In the rows, zero is written as 128.
Each path is a new rotation, seen through one point. The rows after it are directions, each followed by how far the rotation turns it, in degrees each step (0 if it stays put).
Each turn is a multiple of 5 degrees from 10 to 175, or 0.
Each row of a path follows its step; steps can be skipped.

step 0: [143 123 126 129 126 142 119 126 117 121 147 128 122 135 128 130 130 115
 118 118 129 126 143 134 141 126 126 121 128 131 127 127 145 122 119 116
 136 144 114 126 123 119 119 132]
step 1: [120 121 136 128 135 124 123 117 110 131 121 149 134 136 132 132 128 132
 125 127 126 128 126 129 130 134 128 113 136 130 125 115 149 128 122 117
 128 122 120 120 153 126 123 134]
step 2: [ 99 122 130 133 116 113 133 126 126 128 135 140 131 129 118 124 134 125
 146 130 138 136 119 129 129 139 127 130 122 132 111 123 139 133 123 126
 121 132 130 130 122 110 131 126]
step 3: [123 124 127 130 125 137 113 132 129 113 137 124 128 134 118 137 131 116
 131 146 136 133 122 142 123 146 115 135 130 145 131 145 124 132 141 131
 131 126 126 129 133 115 119 130]
step 4: [123 125 138 126 127 135 126 129 138 116 139 138 145 135 126 123 129 134
 118 136 118 135 126 124 121 125 129 134 133 132 147 124 124 135 137 120
 132 112 141 129 145 129 128 107]
step 6: [127 131 116 140 136 140 114 140 125 131 133 119 121 136 132 147 125 136
 131 133 125 131 119 129 137 130 131 126 128 125 128 134 121 127 125 123
 127 125 107 106 140 140 143 133]
step 7: [125 127 124 123 124 118 133 138 149 131 128 136 118 134 135 111 117 122
 131 135 129 129 113 121 131 128 146 125 137 130 142 124 134 130 113 117
 118 126 115 121 132 131 141 124]
step 8: [143 128 123 125 135 121 128 142 135 121 118 132 124 121 128 129 147 116
 139 134 134 139 125 125 124 130 132 138 133 129 136 124 134 122 108 147
 119 128 117 130 119 117 114 130]
step 10: [128 135 117 133 127 121 135 124 141 138 141 127 129 134 130 115 137 138
 124 127 119 119 112 129 127 125 124 114 151 119 128 127 132 116 136 123
 135 125 141 143 119 114 128 131]
[125 125 129 126 126 125 125 126 128 129 134 130 126 129 128 122 130 128
 129 124 129 130 126 129 122 127 128 126 128 126 130 127 126 127 125 130
 130 130 129 128 124 132 131 127] | 135
[130 128 127 129 125 129 125 127 128 127 123 133 126 128 128 122 128 130
 126 127 122 125 125 126 129 131 128 127 131 129 128 128 132 129 129 128
 126 123 133 124 126 130 126 126] | 120
[131 127 125 129 126 124 128 127 127 126 129 126 127 127 125 131 127 127
 130 123 122 133 127 127 130 129 127 130 126 129 124 128 125 132 124 131
 128 127 127 130 125 125 126 125] | 125
